(in the rows, 128 means zero)
R: rows in several groups, each row roughly a mix of its group's directions
R (130 x 12)
139, 146, 163, 84, 94, 129, 63, 110, 123, 138, 109, 113
128, 94, 139, 163, 84, 133, 120, 92, 101, 132, 132, 187
98, 134, 148, 122, 90, 90, 66, 120, 99, 149, 121, 104
183, 168, 173, 153, 119, 148, 138, 152, 127, 88, 137, 134
78, 127, 150, 92, 160, 93, 127, 156, 126, 164, 165, 138
138, 132, 97, 116, 196, 110, 128, 174, 113, 165, 134, 113
146, 121, 130, 115, 113, 99, 115, 45, 118, 132, 94, 144
129, 177, 124, 127, 97, 126, 112, 88, 85, 146, 163, 90
112, 146, 87, 121, 150, 183, 165, 127, 94, 142, 140, 166
139, 122, 91, 120, 156, 106, 156, 104, 68, 160, 162, 114
155, 100, 97, 101, 139, 128, 119, 141, 189, 122, 76, 132
156, 126, 104, 83, 134, 111, 108, 120, 172, 156, 82, 95
122, 96, 166, 115, 112, 152, 105, 96, 100, 167, 179, 116
143, 113, 113, 175, 110, 197, 149, 109, 134, 153, 151, 117
141, 110, 196, 118, 98, 130, 125, 121, 103, 138, 101, 178
146, 128, 147, 155, 93, 142, 52, 123, 152, 112, 153, 120
149, 149, 91, 109, 160, 100, 117, 129, 120, 201, 116, 137
138, 115, 178, 103, 154, 119, 87, 154, 136, 149, 144, 182
125, 130, 124, 125, 140, 92, 102, 68, 123, 177, 169, 112
132, 141, 140, 134, 52, 120, 156, 149, 165, 135, 102, 103
85, 120, 69, 109, 173, 137, 162, 109, 114, 122, 120, 105
108, 135, 120, 123, 140, 135, 156, 134, 134, 104, 136, 39
113, 104, 121, 127, 119, 103, 170, 66, 101, 152, 95, 150
123, 130, 150, 150, 72, 153, 108, 75, 130, 83, 123, 118
135, 145, 113, 124, 64, 155, 131, 105, 136, 138, 108, 69
147, 156, 147, 88, 119, 91, 91, 125, 104, 104, 116, 74
97, 132, 78, 180, 147, 133, 84, 101, 157, 127, 119, 125
137, 136, 173, 169, 104, 126, 102, 146, 91, 85, 151, 97
77, 102, 121, 172, 122, 136, 111, 170, 83, 107, 139, 125
153, 127, 105, 116, 178, 155, 124, 185, 161, 162, 130, 135
112, 155, 83, 123, 130, 156, 99, 191, 120, 163, 128, 143
114, 94, 131, 168, 129, 156, 168, 119, 99, 115, 116, 188
75, 153, 101, 128, 145, 101, 130, 161, 77, 156, 115, 112
106, 125, 138, 144, 132, 147, 129, 186, 157, 116, 167, 182
122, 110, 184, 129, 146, 162, 175, 144, 135, 87, 131, 159
135, 135, 129, 139, 88, 114, 126, 91, 72, 151, 99, 80
108, 138, 81, 109, 147, 163, 170, 93, 78, 126, 122, 129
117, 126, 117, 164, 132, 121, 70, 60, 139, 140, 135, 111
82, 115, 104, 140, 97, 113, 125, 142, 111, 86, 150, 184
151, 130, 105, 108, 120, 106, 142, 147, 137, 105, 45, 119
156, 117, 177, 114, 108, 146, 90, 117, 117, 177, 158, 157
102, 108, 92, 194, 102, 129, 137, 134, 165, 151, 133, 154
127, 111, 108, 127, 143, 129, 148, 173, 123, 182, 110, 69
147, 154, 126, 167, 150, 162, 184, 162, 129, 116, 111, 163
123, 83, 131, 109, 127, 179, 72, 151, 132, 156, 152, 126
158, 161, 141, 142, 119, 147, 96, 119, 165, 90, 130, 186
103, 124, 90, 49, 152, 124, 112, 114, 115, 150, 122, 133
172, 168, 138, 153, 77, 94, 119, 108, 97, 135, 105, 132
107, 113, 177, 138, 84, 119, 96, 137, 130, 156, 182, 123
135, 93, 166, 161, 147, 138, 120, 181, 156, 170, 109, 114
121, 93, 193, 162, 152, 144, 162, 134, 113, 112, 149, 152
107, 81, 118, 60, 154, 116, 94, 127, 122, 122, 106, 112
141, 157, 185, 112, 108, 97, 95, 129, 122, 109, 179, 141
127, 168, 140, 131, 157, 117, 99, 148, 134, 162, 193, 156
85, 139, 84, 95, 149, 121, 167, 92, 124, 110, 106, 159
170, 121, 96, 113, 137, 125, 181, 90, 141, 156, 86, 133
85, 124, 61, 118, 123, 100, 113, 144, 154, 157, 115, 155
138, 140, 124, 136, 136, 162, 130, 160, 147, 200, 172, 127
131, 137, 188, 102, 165, 147, 156, 175, 114, 142, 105, 114
108, 98, 167, 66, 115, 118, 99, 101, 100, 157, 127, 122
132, 129, 103, 161, 152, 144, 127, 138, 146, 74, 63, 125
130, 109, 131, 109, 196, 124, 102, 138, 132, 86, 130, 176
125, 122, 110, 113, 101, 88, 189, 117, 119, 110, 78, 150
137, 124, 160, 182, 111, 115, 145, 176, 152, 137, 176, 124
106, 109, 141, 165, 83, 120, 79, 94, 152, 153, 107, 151
92, 106, 78, 100, 136, 141, 141, 119, 121, 89, 130, 183
105, 157, 89, 106, 170, 108, 124, 143, 184, 124, 154, 107
90, 117, 121, 162, 154, 157, 153, 139, 128, 175, 182, 123
153, 117, 148, 154, 89, 146, 79, 111, 104, 92, 172, 125
123, 107, 133, 72, 140, 83, 147, 176, 158, 111, 109, 142
117, 124, 178, 81, 105, 114, 158, 119, 119, 73, 123, 105
124, 116, 193, 144, 147, 152, 126, 149, 75, 127, 158, 107
141, 173, 123, 140, 132, 69, 118, 130, 78, 158, 100, 127
106, 152, 78, 125, 109, 96, 69, 122, 137, 109, 109, 99
151, 94, 194, 173, 124, 116, 128, 124, 149, 129, 122, 90
137, 134, 136, 160, 158, 147, 94, 118, 172, 179, 149, 90
109, 142, 127, 147, 192, 139, 125, 107, 126, 159, 104, 74
180, 116, 87, 181, 129, 177, 126, 120, 119, 124, 142, 125
124, 138, 130, 180, 126, 120, 150, 170, 178, 83, 147, 137
128, 150, 189, 96, 148, 123, 100, 161, 150, 160, 95, 128
142, 91, 160, 68, 154, 110, 97, 131, 129, 113, 104, 93
159, 149, 135, 113, 121, 77, 97, 123, 108, 89, 175, 101
165, 140, 96, 125, 125, 135, 124, 92, 162, 99, 119, 64
124, 133, 148, 86, 106, 125, 166, 198, 113, 108, 109, 138
122, 152, 86, 142, 81, 145, 98, 95, 133, 168, 166, 123
136, 136, 193, 184, 125, 144, 147, 137, 101, 130, 161, 122
134, 108, 155, 187, 97, 138, 139, 112, 136, 78, 159, 150
71, 147, 128, 87, 134, 71, 110, 114, 115, 132, 124, 99
112, 134, 106, 168, 164, 152, 95, 98, 100, 85, 119, 93
134, 120, 160, 78, 131, 70, 104, 170, 140, 106, 134, 117
96, 115, 118, 113, 188, 152, 131, 163, 150, 163, 163, 146
90, 146, 84, 117, 143, 107, 170, 109, 138, 169, 127, 170
160, 159, 109, 150, 88, 117, 147, 71, 143, 88, 127, 119
125, 150, 121, 80, 125, 86, 106, 98, 133, 90, 160, 87
106, 179, 96, 152, 105, 102, 162, 86, 98, 122, 143, 130
119, 73, 161, 142, 168, 172, 160, 140, 129, 150, 131, 151
151, 135, 130, 107, 120, 120, 116, 94, 168, 97, 186, 86
107, 121, 108, 106, 121, 88, 152, 77, 166, 130, 109, 174
160, 121, 112, 93, 123, 102, 118, 110, 202, 137, 101, 142
168, 118, 107, 140, 125, 122, 111, 89, 155, 156, 163, 184
146, 156, 150, 123, 137, 133, 60, 145, 134, 126, 138, 70
140, 115, 117, 113, 130, 90, 130, 85, 65, 101, 147, 97
108, 135, 105, 103, 105, 152, 185, 106, 158, 153, 127, 175
156, 136, 89, 146, 105, 116, 153, 116, 115, 88, 75, 90
142, 137, 103, 124, 192, 141, 173, 125, 112, 141, 79, 134
107, 152, 76, 113, 151, 103, 121, 126, 186, 118, 156, 101
114, 150, 107, 174, 131, 176, 173, 122, 99, 159, 147, 144
143, 140, 84, 110, 140, 123, 147, 114, 136, 79, 178, 86
122, 83, 138, 134, 188, 158, 107, 167, 152, 112, 152, 128
90, 106, 99, 143, 115, 111, 155, 132, 110, 143, 172, 186
110, 149, 145, 165, 138, 111, 98, 130, 97, 136, 55, 121
108, 85, 132, 129, 135, 143, 101, 177, 108, 66, 118, 137
107, 126, 53, 166, 120, 150, 145, 133, 118, 123, 91, 115
72, 130, 133, 92, 109, 128, 127, 106, 141, 116, 61, 127
110, 114, 59, 155, 148, 127, 169, 102, 150, 132, 143, 155
126, 122, 122, 119, 183, 122, 145, 167, 140, 159, 174, 171
150, 148, 185, 129, 156, 116, 135, 192, 118, 103, 113, 132
119, 128, 115, 81, 172, 129, 125, 105, 120, 129, 109, 197
146, 121, 124, 80, 156, 95, 163, 90, 156, 122, 83, 122
166, 101, 154, 150, 94, 140, 117, 85, 129, 136, 117, 185
112, 134, 123, 129, 137, 129, 117, 82, 150, 63, 154, 81
54, 129, 93, 116, 142, 147, 157, 119, 152, 118, 134, 96
129, 109, 176, 159, 112, 176, 127, 158, 91, 90, 114, 125
78, 109, 106, 122, 157, 117, 162, 98, 98, 176, 115, 111
123, 88, 177, 136, 91, 168, 108, 130, 155, 131, 168, 110
107, 167, 112, 142, 136, 138, 164, 108, 56, 126, 133, 105
113, 133, 127, 102, 128, 175, 128, 143, 163, 199, 144, 141
150, 134, 155, 89, 94, 132, 150, 199, 143, 119, 142, 117
117, 124, 91, 113, 110, 134, 114, 72, 131, 187, 139, 95
163, 119, 149, 109, 119, 151, 186, 172, 86, 134, 110, 124
which group is each row in? (one row of each group first)
142, 149, 98, 102, 119, 93, 117, 141, 194, 138, 111, 168 => (26)
111, 130, 165, 94, 97, 119, 144, 175, 127, 102, 76, 146 => (114)
123, 81, 111, 137, 133, 134, 184, 142, 155, 82, 97, 146 => (51)

149, 125, 170, 93, 99, 124, 139, 124, 168, 94, 180, 117 => (114)
149, 74, 177, 122, 89, 143, 133, 140, 127, 167, 101, 137 => (51)
112, 123, 169, 162, 151, 94, 102, 116, 71, 147, 155, 139 => (51)
131, 161, 150, 110, 89, 103, 95, 127, 144, 104, 185, 99 => (51)
93, 111, 166, 123, 116, 125, 164, 160, 84, 147, 86, 152 => (114)
135, 143, 129, 95, 176, 129, 167, 104, 126, 95, 107, 74 => (114)
83, 93, 100, 112, 145, 147, 163, 113, 103, 164, 106, 91 => (51)
108, 123, 154, 175, 117, 171, 123, 153, 88, 122, 176, 145 => (26)
154, 114, 187, 110, 76, 120, 116, 142, 111, 152, 133, 165 => (114)
105, 123, 101, 59, 127, 129, 87, 100, 99, 141, 145, 111 => (26)
96, 159, 93, 99, 144, 82, 90, 108, 130, 106, 142, 94 => (114)
